In the rows, zero is written as 128.
A single turn carries every row of the set below to another of its rows. Some are shown first; where does it send the rows asked next?
tozu: [143 153 164 128  86 148  79 123 118 114 111 127 119 106 127 164 112 128
 113 141 109 136 164 129 170 132 147 126  69 150 113 124 111 135 107 112
 120 141 148 141 142 137 145  91 130 143 151]
bara: [124  96 157 160 114 115 142  93 116 141 103 105 151 153 130 116 144 101
 114 101  98 111 113 121 142 148 129  90 108 120 181 135 108 118 151 139
 102 101 123 154 101 140  92 105 113 108 132]
zaze: [141 114 158 131 129 155 105 127 141 152 118 114 142 124  77 111 149 163
 124 163 137 114 112 131 147 113 177 111 165 100 136 122 145 100 149 122
 108 126 132 115 127 109 160  96 144 115 117]
poged: [144 135 149 100  86 150 122 135 103  96 131 115 122 119 123 157 111 126
 140 145 135 119 113 146 139  87 164 157 130 140 109 101 134 131 138 104
 167 160 126 116 121 158 180 119 128 138 127]
Pov: [163 121 134 123 129 147 119 111 163 166 100 119 129 138 118 123 109 107
 138 139 142 119 105 139 157 146 142 111 144 115 115 113 165  91 112 165
 113 105 136 143 145  95 157 159 116 149  94]
vem: [ 97 122 116 142 153 106 163 148 113 131  98 126 118  97 122 124 131 142
 108 112 111 158 182  96 126 163 117 161 140 124 104 116 130 131 131 133
  97 118 148 127  94 144 117 155 131 119 121]
Neno: [150 158 165 115  86 142  95 123 121 122 108 134 127  97 123 153 104 119
 119 148 107 136 164 126 171 131 163 118  72 148 111 136 119 145 103 124
 121 117 142 135 140 157 161 106 152 141 155]
kem: [121  96 147 152 126 123 139 102 119 147  96 105 138 155 126 108 132 118
 106  97  96 112 120 120 150 152 123  82 100 112 181 139 117 120 153 135
 101  98 120 162 110 126  99 113 119 117 138]
Vobar: [ 81 118 133 126 153 134 169 112 112 120 147 129 125 114 134 144 175 164
 135 136 108 187 155 111 128 123 100 120 154  90 118 163 111 149 149 154
 137 114 133 131 101 142 109 136 155 127 157]
sipes: [ 87 113 126 151 145 115 164 157 111 132 101 109 116  92 117 117 129 140
 110  95 109 146 167 100 120 160 128 154 141 130 106 120 131 139 124 122
 115 105 137 137  70 133 111 151 116 112 125]
ropa: [166 126 147 160 138 157 135  89 144 143 127 129 130 134 153  91 149 102
 141 142 138 116  77 152 192 106 125 119 143 118 124 141 145 109 100 173
 141 166 135 139 125 140 116 124 119 110 126]
zup: [148 133 136  94  83 138 126 138  98 105 117 133 125 116 124 148 115 120
 141 153 114 128 120 143 151  74 173 147 115 132 112 101 144 136 139 106
 152 156 123 120 129 154 178 118 127 130 123]
fozur: [ 96 123 125 138 150 154 175 126 115 115 152 118 125 117 146 143 168 169
 119 142 116 170 145 125 128 137  86 126 152  97 122 179 106 149 147 157
 144 118 145 146  95 150 114 138 145 114 158]
togi: [ 88 124 125 134 131 146 170 122 104 106 143 119 122 115 129 137 165 168
 126 135 121 170 146 104 124 117  99 113 160 105 109 166 110 163 135 152
 160 118 138 142  86 158 122 136 145 112 148]
Nuzog: [162 124  92 102 123 114 132  91 140 116 161 143 140 130 127 123 160  83
 150 171 147 152 140 125 123 121 105 123 109  88 125 130 179 158 146 161
 111 119  89 127 140 108 136 148 112 102 139]
suga: [136 162 158 119  83 150  95 124 110 112 112 136 118  91 128 161 116 121
 122 145 118 137 163 119 179 134 147 122  80 145 110 129 114 140  97 125
 108 136 147 118 149 160 155  96 141 150 152]
rumod: [ 90 111 131 144 151 112 160 152 112 129 103 120 119 102 129 113 138 153
 104 114 105 146 174 106 127 158 129 154 130 136 110 120 122 147 120 136
  96 103 141 136  89 148 114 163 128 116 130]
nop: [113 118 188 122 133 141  94 143 125 133 119 106 153 125 135 102 133 148
 127 156 102 122  85  82 147 138 134 121 118 151 126 117 122  81 154 135
 154 115 132 144 129 140 157 109 133 148 120]
sog: [117 127 119 133  82 135  95 118 117 133 111 147 182 134 115 105 146 121
 155 121 106 113 104  89 137 155 139  99 126 146 136 153  83 110 158 135
 124  86 163 142 145 136 121 111 132 114 135]
lebo: [142 108 144  82 109 135 142 117 114 113 136 128 142 131 146 161 132  86
 141 149 141 160 124 168 126  99 157 142 121  79 147  99 159 134 128 123
 122 113  80 106 119 112 150  98 100 136 139]
Genom: [171 121 143 141 142 160 135  96 149 138 120 141 133 142 152  96 160 106
 136 141 145 118  77 154 191 104 115 118 126 114 129 146 137 112 110 172
 150 154 138 135 143 140 126 124 122 102 132]
Kavo: [126 114 124 125 155 129 171  76 113 125 173 157 121 134 151 139 142 100
 164 158 104 158 121 117 116 136  84 115 107 111 114 155 143 120 158 141
 171 140 111 133 118 140 119 160 138 117 139]
piruz: [142 133 144 100  83 142 137 142  98 100 115 131 127 123 126 157  97 121
 141 148 120 130 125 146 152  87 161 161 116 145 105  95 143 132 134 101
 142 158 115 110 134 160 170 112 114 135 122]
kipof: [124 126 115 138  87 157  93 121 122 132 103 158 165 133 110 107 144 126
 151 107 110 108 106  88 142 161 131 110 119 141 133 152  87 113 166 133
 125  91 163 150 148 138 122 117 134 110 143]
meto: [112 113 157 164  98 191 151 110 133 120 127 117 158 171 130  99 131 114
 122 145 115 138 110 137 154 131 125  66 147 117 101 114 116 131 119 185
 124 148 118 123 117 127 127 154 122 118 152]
sus: [133 134 153 146 153 123 139 130 124 156 116 137 110  83 137 126 124 102
 118 100 108 125 165 134 148 166 139 170  88 133 128 137 115 125 102 115
 114 114 167 110 117 154 111  87 152 131 147]
fub: [130 120 133 140 147 140 157  78 125 123 179 148 122 141 153 139 131  97
 158 157 119 152 122 123 114 142  80 103  97 123 109 167 140 130 134 154
 180 126 117 154 102 147 115 144 140 111 138]
fir: [146 125 143 162 131 131 123 147 119 146 131 131 113  74 134 126 123 118
 108  93 104 120 167 134 151 161 145 171  85 131 119 135 120 127 112 110
 121 109 165 119 111 131 102  88 132 124 144]
gavet: [143 104 146  91 108 129 132 124 137 113 131 120 142 131 144 160 143  90
 144 156 141 148 122 164 113  99 151 135 128  89 145 105 161 131 132 138
 135 130  76 112 104 100 163 103  93 146 140]
puni: [133 105 146  72 113 135 133 129 128 117 137 122 138 130 138 141 138  86
 148 149 129 157 120 168 120  94 166 137 119  89 132  96 168 142 133 132
 124 118  80 123 102 100 164 112 104 137 139]
nel: [155 137 146  99  80 141 115 135 113  96 110 130 128 133 121 170 107 125
 145 148 126 127 125 142 139  88 157 160 115 146 109  95 132 137 145 107
 158 163 127 128 126 142 175 108 105 135 134]
Mula: [124 122 113 135 157 136 171  93 131 131 175 142 120 136 147 139 137 106
 153 169 110 147 121 136 107 149  70 112  95 114 116 167 140 125 144 151
 166 140 119 145 110 134 121 166 125 123 135]
nobif: [130  95 121 156 108 130 176 131 118 139 132  94 158 155 116  87 130 141
 105  92 114 106 110 121 145 114 105 117 134 105 121 111 113 152 159 173
 150 109 130 107 143 125 105 135 106 121 109]
Mam: [143 116 152 149 137 119 135 140 118 151 117 138 121  85 120 123 130 109
 114 104 109 120 170 132 143 162 153 171  76 133 128 129 115 139 115 115
 118  99 169 112 114 150 113  93 151 111 148]
Nes: [102 117 155 163  93 186 151  96 126 125 143 115 149 170 131  98 139 109
 126 145 116 135 106 145 153 123 131  72 154 107  97 108 115 142 111 179
 120 144 131 122 122 127 112 148 115 120 148]
morak: [124 109 136 156 105 112 165 121 117 136 133  89 158 162 115  97 126 134
 109  92 119 108 104 120 153 111 104 114 134 118 122 102 110 154 153 173
 139 109 134 116 134 133  91 135  91 114 107]
poma: [160 122  85 118 125 110 120 100 134 113 155 148 143 136 124 132 148  75
 150 148 164 141 141 136 115 131 101 117 103  95 122 131 176 145 127 150
 123 126  95 126 134 110 125 150 100  92 120]
zeg: [100 118 122 160 142 131 159 164 112 120 106 112 126  92 133 123 127 148
  99 109 106 146 178 104 133 168 118 155 146 128 108 125 133 133 129 139
 105 115 151 141  82 143 116 154 122 115 139]
Gogaz: [139 118 161 116 129 163 109 125 135 163 124 105 145 129  84 117 152 148
 139 169 129 118 109 133 138 125 164 110 171 100 135 130 150 100 138 121
 103 128 145 135 122 104 158  87 152 110 115]
lak: [140 132 138 150 136 130 119 132 125 147 116 120 121  72 122 130 137  98
 113  94 125 123 158 128 146 168 150 167  74 126 126 141 121 139 104 110
 117 102 157 124 121 134 104  86 144 121 141]
sulek: [118 121 177 116 130 124  93 143 116 137 123 104 155 123 125  94 139 147
 134 159  98 114  80  87 146 136 132 126 121 140 126 123 112  76 146 125
 152 118 134 143 125 135 158 105 131 126 106]
sava: [ 86 109 124 136 142 141 178 112 112 117 155 135 106 111 137 133 173 166
 127 136 113 167 147 125 135 122 115 124 150 101 114 166  96 157 144 160
 143 105 139 138  96 148 113 151 152 123 154]
fal: [135 110 142  80 113 132 122 129 120 107 142 106 138 131 148 156 140  99
 131 136 150 150 127 163 117  94 156 126 146  84 143  95 168 137 117 134
 122 116  78 114 105 102 159 119 101 136 131]
Los: [160 133  91 103 121 111 129  87 127 106 147 158 149 138 135 139 142  84
 153 164 141 157 147 115 125 127  99 114 114  93 128 135 176 149 139 146
 116 121  87 117 148 110 135 145 103 102 137]
Simib: [141 170 154 121  93 142  77 116 118 107 115 118 127 103 121 149 107 115
 126 144 128 134 152 116 165 148 144 119  76 160 106 136 120 139  98 118
 129 142 151 136 139 157 152 108 146 144 152]
puz: [155 129  85 122 119 115 133 103 145 113 151 143 149 133 122 139 160  86
 153 169 149 144 137 135 112 126 103 111 116  93 134 146 178 145 136 151
 120 137  91 117 137 101 130 144  96 115 130]
fugu: [162 126 133 116 123 141 115 112 150 167 111 112 142 127 111 119 114 107
 144 150 146 116 103 134 166 153 141 117 162 111 109 121 165  95 111 179
 117 111 152 149 136 104 152 147 118 143  96]
retu: [127 111 123 134 154 123 171  72 126 121 177 146 112 142 148 125 136 103
 160 166 112 153 129 121 119 137  88 110 105 129 113 155 149 139 149 157
 161 131 114 148 113 143 118 164 143 125 146]

morak -> sulek
piruz -> Kavo
fozur -> tozu
Now find these:
kipof -> Pov
togi -> Simib
sava -> Neno

A single turn carries every row of the set below to another of its rows. Some are shown first; where does it send the rows asked next?
vuru: [158 156 136 107 154 120  91 153 139 143 124 125  96 153 125 144 113 141
 121 167 133 104 137 123 150  87 118 105 162 137 130 153 139 124]
magoz: [124 139 114 103 155 157  88 153 136 142 105 144 140 132 109 112 102 135
 136 153 162 145 153 135 172 118 138 157 155 142 132 160 153 118]
livu: [127 126 116 114 118 120 108 134 156  93 111 152 119 127 132 121 111 115
 113 157 139 124 136 165 162  80 148 129 147 121 107 184 113 158]
dekib: [106 151 133 145  92 110 106 102 152 128 118 123 154 162 140 146 175 139
 120 130 125 130 159 107 129 123 170 143 174 152 126 120 104 113]
Pamon: [108 124  95 140 146 178 133 114 129 107 154 100 126 139 102 128 152 151
 107 144 152 138 106 101 116 138 147 134 127 109 141 112  86 125]
gakas: [145 133 122 102 147  91 100 130 134 102 124 114 109 118 113 100 122 159
 127 145 130 113 155 175 180 124 137 121 117 154 105 160 151 138]
sebus: [117 105  93 118  95 121 154 142 108 130 147 156 110 153 129 149  99  83
 113 104 117 113 149 140  85 135 139 150 145 132 103 127 125 141]
rokup: [116  87 108 165 118 147 162 106 132 133 134 153 118 148 106 116 117 121
 144 101 140 134 140 126 116 167 117 148 148 118 118 133 167 137]
navok: [102 112 122 128 129 148 127 117 181 116 146 122  86 151 117 147 159 112
 117 110 120 111  93 134 125 149 135 132  96 152 116 121  91 136]
Zizuz: [125 112 133  88 110 124  95 123  98 135 141 134 146 114 135  94  99 115
 121 134 152 145 173 144 188 155 117 127 133 108 143 137 121 134]
sazu: [169 134 121 118 131 127 156 118  75 116 151 125 106 152 146 110 102 109
 121 122 102 139 138 121  82 134 143  98 139 131 124 105 125 131]
mel: [138 128 127  90 113 123 118 124 108 138 108 118  84 114 154 103 119 143
 128 129 165 102 161 163 124 113 114 103 135 173 121 132 169  96]
Muzi: [155 122 108 140 139 104 142  95 112 122 147 129 110 143 104  88  94 123
 137  83 140 128 113 127 147 168 132 122 138 131 126  81 131 133]
zuruf: [119 102 142 133 130 135 138 158 175 141 141 120 131 110 138 104 161 120
 142 110 116 139  99 131 150  91 177 153 100 151 114 114 133 117]
rikid: [137 110 149 128 154 117 135 145 138 116 180  91 145 135 153 150 123 172
 111 111 119 127 187 122 133 148 128 109 157 162 133 147 145 128]
Sogog: [122 125 111 100 126 171 121 112 123 134 121 108 110 151 131 157 204 137
 111 107 128 105 143 129 102 148 157 117 130 136 130 111 134 116]
malez: [134 130 119 137 102 104 120 127 113 119 117 112  88  49 165 137 116 136
 128  80 124 137 132 119 124 163 112 115 124 127 131 147 129 127]
Mosi: [117 112 135 161  88 113 120 177 100 116 118 110 103  98 147 127 120 131
 115  76 113 167  98 125 127 133 125 130 127 113 128 162 116 141]
sopo: [115  90 137 135 101 145 132 157 121 125 123 140 118 129 108 104  92 145
 143 150 171 141  98 136 148  78 126 117 145 106 113 145 114 125]
veri: [101 131 128 111 132 164 113 129 113  86 159 125 134 117 123 137 144 129
 112  97 132 105 149 132 137 149 162 124  91 142 138  87  92 156]
Kugim: [125 108 124 129 130 107 108 119 142 142 185  89 140 127 115 130 154 151
 114 160 131 158 161 109 149 155 158 136 158 149 121 125  87  94]
Guf: [109 144 130 119  88  84 122 132 142 144 110 121  97 184 144 124 109 124
 123 154 116 106 118 128 147 124  93 128 126 132 124 164 126 131]
fam: [121 127 132 144 138 128 136 135 162 118 170 115 116  75 167 129 137 129
 113 125 132  88 157 116 135  85 155 128 113 151 138  96 135 130]
zel: [135 124 112 122 126 104 141 127 187 116 128 119 123 134 180 153 119 141
 121  83 129  70 130 123 148 101 155 120 175 129 118 123 126 121]
mibol: [116 102 114  91 154 118 134 164 148 110 154  84 161 110 121  99 100 142
 106  93 123 145 127 136 143 119 163 168 145 141 105 120 130  98]
nudat: [129 101 112 141 100 132  98 166  91 145 132 120 103  82 144 145 109 146
 126  84 137 159 128 108 139 176 126 127 161 114 133 147 109 107]
Tiv: [113 154 127 145  93 106 100 146 104 128  93 106  94 104 142 143 115 137
 113  83 122 142 107  98 100 143 105 131 162 130 132 137 121 104]
Zemol: [125 130 148 121 129 134 144 110 182 114 107 126 173 143 148 128 118 132
 142 111 118 175 116 104 125 122 150 136 162 145 118 159 108 122]

Muzi -> sazu
magoz -> gakas
Pamon -> veri
Now find these:
Mosi -> nudat
Zemol -> mibol
sopo -> Zizuz
dekib -> zuruf

